In the data rows, 500 means zero.
A hidden rule labels the rows of this table. It goes by one to three of the table's principal directions, not those with the most spread.
334,495,670,532,513,306,622,339,466,339,231,582,397,356,391,317,679,601,693,595,497,464,417,670,253,333,402,432,721,448,588,403,596,567,522,472,595,486,611,701,691,643,819 2
502,432,718,379,268,649,647,409,453,421,595,724,397,522,493,363,577,555,397,560,559,571,471,666,298,409,543,498,520,617,374,493,475,654,484,651,562,404,531,372,365,505,529 1
479,711,489,365,623,469,601,625,390,485,435,528,379,444,515,308,600,542,693,409,646,330,301,445,525,473,521,706,431,452,529,397,478,373,445,537,597,640,506,629,655,468,549 0
543,379,656,703,689,493,369,519,448,604,189,503,302,260,540,472,539,435,427,884,347,470,220,534,587,504,364,585,610,493,475,184,492,643,600,537,580,626,362,493,429,580,508 0
417,465,524,569,491,379,619,332,603,437,449,505,693,461,439,612,554,435,509,412,487,498,540,492,329,486,515,405,663,460,544,602,595,422,540,413,287,473,588,550,546,603,646 0
452,455,642,601,647,396,641,475,442,566,206,572,413,246,540,386,644,467,377,804,507,523,146,544,340,415,513,608,475,411,444,364,504,574,617,418,335,667,411,696,545,640,602 0
507,479,273,781,642,635,434,560,481,697,599,219,592,585,509,805,373,368,454,581,452,653,698,379,693,629,434,410,392,359,512,558,495,509,581,375,347,517,426,391,506,418,381 0
525,573,489,207,559,429,657,640,499,430,585,523,674,438,367,433,542,436,650,265,606,332,374,440,432,490,557,584,474,501,479,557,426,296,441,474,503,657,524,619,574,512,397 1
568,269,659,334,405,434,460,507,557,398,435,733,609,334,245,443,549,475,479,448,354,529,478,537,499,456,397,382,735,596,592,365,672,535,513,634,677,444,488,365,355,729,408 0
622,507,407,403,257,400,362,365,581,412,712,464,648,595,515,527,429,584,411,314,506,505,606,518,763,562,572,425,625,618,523,592,545,354,506,572,577,533,493,367,415,376,323 1
441,420,753,745,640,546,607,380,454,535,132,536,297,215,415,415,629,429,468,880,456,534,160,529,365,336,436,558,654,357,490,269,527,665,624,577,375,597,433,590,558,719,620 0
593,403,665,301,521,348,513,648,466,468,308,794,610,288,455,421,448,461,573,569,471,369,244,416,404,560,559,657,566,536,505,426,554,478,463,586,602,467,414,579,469,565,507 0
567,462,230,550,665,500,165,768,416,600,540,376,407,544,689,544,484,618,402,555,410,609,593,505,770,682,399,496,138,528,419,472,360,465,544,286,553,564,308,501,389,333,233 2
506,505,275,422,485,397,477,735,493,461,689,465,717,630,511,695,338,525,698,443,574,550,575,470,546,702,502,507,287,373,418,797,382,436,457,482,519,501,381,600,520,370,359 0
757,478,389,562,651,426,146,630,549,697,439,402,616,377,462,591,340,344,294,555,240,358,381,195,999,651,439,596,661,621,698,289,573,292,531,533,603,635,412,346,343,492,230 0
654,462,504,303,364,620,174,695,474,497,563,679,461,662,633,417,416,494,284,384,291,408,744,422,594,632,576,598,442,835,543,444,402,499,434,471,690,221,596,216,248,373,456 1
605,324,678,389,426,444,275,382,589,334,358,780,565,356,263,484,480,505,445,424,264,494,503,464,507,428,421,379,824,671,620,418,616,469,510,641,685,319,549,308,345,601,402 1
691,452,436,351,496,417,226,488,492,382,573,471,522,377,425,556,561,597,356,462,347,527,416,475,751,523,527,615,540,560,502,503,316,358,538,642,610,675,454,411,387,389,198 2
665,554,391,540,343,638,430,553,544,636,727,467,734,636,455,637,240,393,484,298,440,352,695,115,820,665,557,517,651,575,724,575,678,283,376,631,454,291,578,276,438,429,412 1
447,441,465,542,381,678,418,352,500,405,667,473,388,704,483,549,518,645,463,387,451,619,815,614,406,427,506,326,435,582,493,600,355,642,498,488,519,315,607,382,449,379,536 0
557,332,403,668,545,558,404,678,406,664,532,451,447,500,755,632,385,569,465,719,523,580,448,507,570,707,490,517,179,424,288,516,376,633,561,422,393,528,236,536,410,328,342 2
690,549,391,325,515,489,145,629,473,493,555,477,512,533,555,571,413,494,413,390,360,493,663,395,793,629,576,669,496,623,569,439,446,407,448,587,747,450,515,278,407,346,348 1
559,645,464,275,277,373,668,368,486,370,739,564,697,599,467,509,435,551,552,326,658,418,443,518,505,504,669,573,595,537,478,740,448,343,477,611,576,586,575,510,584,264,467 0
676,491,417,385,362,590,424,615,593,582,719,502,753,614,406,636,253,326,463,276,411,351,647,242,808,639,515,502,674,609,655,543,653,351,415,635,615,393,556,216,395,465,302 0
631,509,376,327,470,348,374,471,470,436,638,522,607,457,605,544,514,667,381,397,533,544,453,491,595,583,661,596,337,554,414,640,356,340,500,480,459,616,413,568,448,278,309 1
384,772,574,362,165,576,626,109,564,220,700,556,343,739,711,230,680,763,277,431,694,534,573,818,378,329,737,543,486,728,442,662,362,529,409,459,466,426,653,533,449,368,715 2
408,583,541,380,576,401,598,406,431,344,426,444,348,395,619,373,788,642,436,599,594,552,344,761,303,395,620,680,352,465,358,491,246,555,545,405,440,732,504,709,581,466,619 1
496,715,278,486,606,634,398,664,474,579,690,223,511,692,493,592,415,404,675,306,560,507,813,428,741,591,420,485,429,476,552,502,531,361,393,443,651,483,553,368,573,401,423 0
396,576,731,384,645,416,638,444,493,338,131,674,487,234,250,281,684,426,714,453,485,347,349,494,338,331,438,551,833,497,709,252,714,431,465,485,621,454,619,577,668,777,752 2
553,537,546,494,484,659,310,598,424,540,392,472,265,508,532,368,496,481,452,550,350,445,642,460,694,462,399,572,607,587,628,281,607,562,457,556,776,350,606,268,517,499,499 2
479,376,523,732,493,410,548,486,606,598,413,441,600,436,447,559,450,362,426,708,396,467,347,489,618,539,332,383,693,456,557,438,642,529,599,480,417,611,431,517,432,693,486 1
477,533,670,145,154,530,465,362,479,141,537,789,339,541,495,97,684,781,367,467,519,547,563,862,489,342,547,474,591,797,526,435,515,610,429,511,869,339,558,396,376,494,525 2
230,586,644,625,437,588,805,395,399,393,314,562,173,529,636,223,691,646,645,727,634,426,409,807,320,364,387,506,549,453,526,347,595,782,514,402,636,446,555,608,692,548,884 0
516,545,405,502,523,610,480,614,551,558,556,437,567,626,462,611,339,367,667,246,493,347,658,308,622,561,461,471,569,463,598,523,618,426,455,533,556,387,579,339,590,468,444 2
446,505,488,124,220,478,613,400,510,214,854,522,570,651,477,384,654,704,554,201,653,576,742,846,342,436,544,362,435,650,344,690,383,469,417,459,661,512,590,481,466,373,431 2
543,419,553,420,438,534,300,459,500,347,451,663,510,520,428,485,500,536,439,438,315,460,624,543,513,513,467,437,646,708,568,460,437,508,533,445,671,327,565,317,375,412,481 0
610,457,460,388,337,516,407,423,515,542,854,437,590,684,540,596,361,538,463,378,576,606,722,619,541,567,546,338,434,664,327,602,412,495,447,559,632,506,469,380,337,270,344 2
756,522,409,179,543,423,158,839,497,520,539,607,638,484,460,502,305,414,465,388,312,321,491,288,863,681,512,698,523,694,625,428,474,327,393,592,869,474,463,337,351,401,233 0
588,428,521,505,627,558,240,706,422,600,389,575,438,487,425,522,373,451,706,398,393,451,658,308,532,584,422,473,494,540,559,337,540,482,440,573,661,300,490,394,474,486,486 1
518,462,477,571,711,367,299,673,464,583,247,446,328,343,619,368,556,516,415,788,403,497,265,594,683,537,361,558,399,511,460,261,469,557,581,359,630,700,309,625,447,567,405 0
432,567,338,680,766,435,403,547,562,613,421,250,602,495,418,669,490,372,658,360,446,514,700,327,555,548,397,402,526,374,633,472,611,335,476,356,356,498,560,569,617,628,583 0
578,385,519,500,536,454,507,503,460,569,551,416,647,382,338,654,481,403,440,631,484,730,518,492,430,493,549,471,469,394,409,551,424,516,557,569,405,603,435,522,457,552,391 0
546,542,566,401,473,618,292,444,476,444,510,716,463,601,439,415,428,577,511,331,449,523,747,441,456,488,560,413,518,747,601,438,522,483,387,486,654,165,568,362,368,415,580 0
653,175,436,598,909,454,197,756,558,726,381,379,655,259,276,856,368,297,598,438,238,549,532,190,523,605,335,388,429,358,482,403,460,427,530,538,372,563,372,500,415,654,203 2
510,512,238,559,440,468,595,645,545,597,741,248,676,613,773,754,380,468,458,537,672,595,501,514,638,716,588,578,203,281,273,797,437,467,530,425,259,672,318,560,538,365,279 1
586,593,449,298,570,451,488,653,479,589,625,469,553,482,555,472,537,462,393,434,545,527,477,422,477,535,601,666,296,534,425,551,412,362,402,525,446,607,512,574,437,507,418 0
445,599,560,438,476,512,621,272,579,425,561,590,599,536,420,491,569,482,425,340,606,596,560,540,312,396,616,414,546,576,494,580,547,427,479,455,352,446,575,499,457,553,595 0
436,580,417,523,681,437,537,581,454,606,501,401,489,535,486,554,503,480,699,390,641,606,590,444,327,489,538,479,289,341,432,547,470,465,468,479,391,536,497,671,630,526,592 1
541,279,696,511,457,647,500,518,456,521,375,707,499,371,320,501,479,407,391,669,300,569,554,483,432,453,398,427,680,580,602,345,641,684,525,562,632,282,533,284,383,634,517 2
470,496,402,490,637,397,406,542,483,529,563,433,383,531,712,535,569,646,487,508,567,596,471,637,367,538,487,497,167,480,257,598,294,508,492,401,427,635,403,687,464,364,434 2
417,733,446,560,456,622,760,409,430,593,655,400,452,627,626,412,556,502,446,493,763,561,500,541,458,460,605,528,348,469,421,563,519,449,491,403,328,572,513,552,575,409,583 2
545,494,537,447,338,437,671,365,484,489,620,662,530,506,637,441,532,626,327,520,613,448,251,525,424,504,672,595,412,555,400,620,403,492,548,558,344,615,449,588,437,361,490 0
345,524,561,470,541,574,623,574,432,431,420,490,356,557,513,416,571,509,688,540,566,493,589,668,261,431,451,488,427,449,442,478,435,668,478,409,598,425,565,569,629,518,686 0
619,586,403,369,491,464,503,787,612,639,571,567,618,610,613,515,256,360,515,347,474,132,311,183,726,652,556,726,479,532,618,562,553,377,386,629,549,519,516,496,490,497,406 0
488,582,463,238,414,618,588,618,380,426,703,578,400,634,579,371,546,632,620,308,687,491,591,632,434,508,558,547,269,563,365,540,398,526,427,505,679,481,491,456,523,305,433 0
443,703,373,684,749,500,456,419,544,656,525,305,383,596,557,547,499,525,607,340,613,483,520,332,474,450,540,489,333,406,523,513,436,373,433,497,274,582,538,696,598,494,609 0
413,508,388,709,287,516,763,381,611,531,709,390,706,720,595,675,389,427,471,498,620,456,499,503,508,598,559,410,537,405,462,764,507,515,586,452,212,547,499,509,521,453,556 1
495,541,405,528,557,484,455,547,501,504,499,347,504,499,452,570,512,464,502,509,473,574,555,465,564,479,495,530,467,382,524,557,461,472,525,504,466,564,525,518,579,535,446 0
358,366,311,873,649,473,396,487,602,522,371,265,515,529,620,775,527,506,471,599,383,623,627,486,465,586,436,399,363,274,490,633,423,593,627,289,126,480,443,608,554,597,561 0
530,481,568,187,254,337,449,443,540,265,535,765,536,527,506,320,540,663,334,518,479,578,469,730,473,444,594,517,523,682,494,591,487,575,477,529,750,438,502,495,381,489,475 0
455,638,593,520,625,630,495,469,431,547,365,518,234,489,547,343,612,492,446,533,491,468,481,491,413,367,507,612,478,552,540,331,485,552,470,502,546,460,616,471,545,521,655 0
727,355,560,204,355,450,308,475,609,405,682,780,788,477,259,598,338,465,466,204,360,452,583,370,637,576,512,397,737,751,592,524,603,341,414,711,735,360,505,233,244,463,248 0
Here are more rows. What is the label of each one?
631,457,544,633,666,583,325,447,457,614,329,394,490,277,320,562,527,375,418,506,337,520,505,246,678,447,487,529,686,467,653,267,582,372,565,566,412,522,526,357,512,589,406: 2
439,217,575,825,614,356,479,368,517,576,326,364,391,276,340,587,631,522,520,793,393,724,357,653,460,400,249,262,605,291,436,340,552,677,685,584,417,736,367,614,495,744,470: 1
408,741,667,523,305,928,836,363,374,514,590,480,292,633,630,323,600,422,468,484,753,486,621,566,376,390,642,628,541,530,436,413,590,580,452,534,428,343,654,255,595,431,704: 2
389,676,635,318,365,668,812,428,415,410,703,606,409,689,417,403,522,501,902,173,823,441,645,605,183,396,534,451,534,485,370,555,536,508,381,696,652,391,656,411,653,386,671: 1
276,729,628,539,497,649,743,456,362,400,319,470,175,499,608,187,716,577,649,649,727,520,464,743,327,334,479,581,462,417,447,362,558,629,479,392,563,465,551,592,719,554,772: 1
464,364,451,725,731,405,392,626,585,616,257,316,505,383,376,596,474,321,551,636,233,357,433,406,688,517,224,419,716,409,697,300,614,538,593,420,568,620,519,514,564,723,509: 0
414,332,631,528,507,441,596,471,587,433,427,525,641,421,266,630,488,392,690,505,433,568,599,525,216,438,390,336,676,382,509,577,584,572,466,578,453,384,578,553,541,736,616: 2
509,746,669,198,393,743,586,468,316,315,463,559,215,454,470,159,729,548,454,467,579,459,524,638,514,297,604,763,596,618,541,300,469,513,440,589,804,466,681,290,607,427,557: 2
397,556,359,447,456,669,418,571,385,394,713,375,258,736,721,443,596,763,612,402,635,607,789,748,406,534,514,457,108,531,292,603,212,614,439,359,556,426,478,539,510,247,496: 2
370,578,533,566,742,509,356,513,442,437,287,511,188,481,515,368,645,648,662,516,439,481,534,552,313,383,389,505,389,497,538,392,371,560,436,433,572,411,579,676,589,531,706: 2
564,479,519,243,315,166,477,459,501,309,503,544,683,359,397,389,543,587,511,574,598,679,401,738,602,488,567,475,596,482,428,545,569,437,544,546,705,684,357,600,501,550,358: 1
613,417,285,489,631,340,336,687,674,576,544,383,857,431,396,765,346,361,512,337,386,476,522,216,755,684,487,487,494,395,620,613,595,272,465,488,336,563,396,541,441,660,261: 2
318,628,481,490,450,660,530,363,429,260,471,434,316,551,419,302,710,714,565,463,545,639,757,706,447,313,452,379,481,504,610,498,506,553,454,321,577,327,609,529,637,525,624: 1
667,501,587,174,244,595,478,471,541,370,688,728,716,563,199,429,365,423,498,172,430,361,627,363,652,459,543,427,819,746,688,507,635,344,420,678,783,321,644,184,395,459,326: 2
635,283,424,443,534,316,331,610,577,566,551,518,784,458,356,698,335,377,501,411,371,534,536,419,592,628,442,337,551,531,470,546,519,421,579,488,542,567,397,444,374,503,258: 1
269,626,496,554,569,549,729,457,483,435,413,373,348,512,526,365,686,582,661,462,650,521,569,603,281,346,477,477,401,333,521,520,549,550,447,370,365,478,603,711,745,647,736: 1
550,283,539,622,456,498,453,461,488,569,479,628,530,428,498,568,448,559,370,646,435,646,454,491,456,531,482,378,430,500,439,518,523,604,577,508,387,436,366,495,366,510,410: 2
263,509,606,440,374,307,877,222,636,212,488,469,672,476,297,535,637,509,672,504,634,597,477,783,115,298,525,368,704,315,478,759,517,586,512,501,401,567,629,739,706,705,747: 2
449,570,564,285,238,483,800,424,444,441,750,608,511,610,643,280,598,646,422,498,836,630,434,784,286,458,700,492,255,574,249,626,422,565,471,465,433,598,414,645,437,427,535: 1
376,537,473,999,932,572,411,506,411,712,65,168,196,303,632,564,603,432,575,836,441,513,373,385,511,465,392,580,420,216,520,243,461,576,626,321,200,613,422,694,720,603,681: 1
411,731,395,350,436,429,528,465,403,286,520,487,338,557,610,309,639,794,566,498,648,552,483,644,498,414,629,667,307,433,521,641,360,491,430,471,594,518,530,712,684,368,593: 1
678,507,437,285,356,396,415,406,474,402,780,540,670,515,418,595,428,598,433,413,552,601,465,531,619,543,636,523,481,574,398,681,328,370,505,663,603,637,427,455,392,251,235: 0
482,439,630,592,427,528,580,363,516,559,445,499,530,463,573,504,493,421,371,656,540,590,521,595,397,489,572,450,569,539,423,436,579,609,539,440,395,456,471,461,441,551,611: 0
500,503,465,645,589,370,466,396,581,524,370,469,555,435,488,630,457,470,527,475,440,435,401,344,523,497,519,528,614,383,595,547,558,431,544,554,357,533,527,573,598,539,557: 0
369,521,512,540,492,557,587,547,515,430,387,558,337,538,554,355,602,560,517,513,432,346,453,545,478,437,370,519,538,505,615,454,560,584,495,430,558,433,600,517,579,588,627: 1
480,644,547,361,229,662,666,432,495,456,653,642,434,716,658,348,466,550,375,391,607,398,583,525,460,458,656,594,491,645,532,591,553,560,417,537,557,314,648,363,501,383,622: 2
555,504,407,452,512,491,386,506,535,481,584,599,664,614,473,667,368,487,485,339,417,473,650,348,484,597,598,505,477,581,584,654,427,436,467,482,476,331,559,436,438,371,518: 0
530,607,584,253,359,494,625,485,499,434,593,642,525,518,490,347,548,502,414,425,561,449,453,536,459,440,587,613,554,616,523,523,553,452,413,589,616,487,597,455,471,512,531: 0
527,560,438,504,484,494,496,688,502,588,459,510,580,537,647,486,392,409,453,569,463,352,476,374,646,650,510,638,492,533,584,497,598,447,453,410,511,428,492,482,497,496,536: 2
399,562,346,355,392,513,561,534,562,395,733,550,520,763,646,503,491,646,502,296,577,493,683,633,417,541,522,440,284,576,461,741,434,542,413,379,546,394,558,531,482,375,526: 2
715,248,436,556,467,426,250,566,565,570,587,506,751,403,348,778,325,402,311,622,245,620,490,354,751,650,423,425,606,518,521,570,488,447,577,624,505,529,373,336,267,505,165: 0
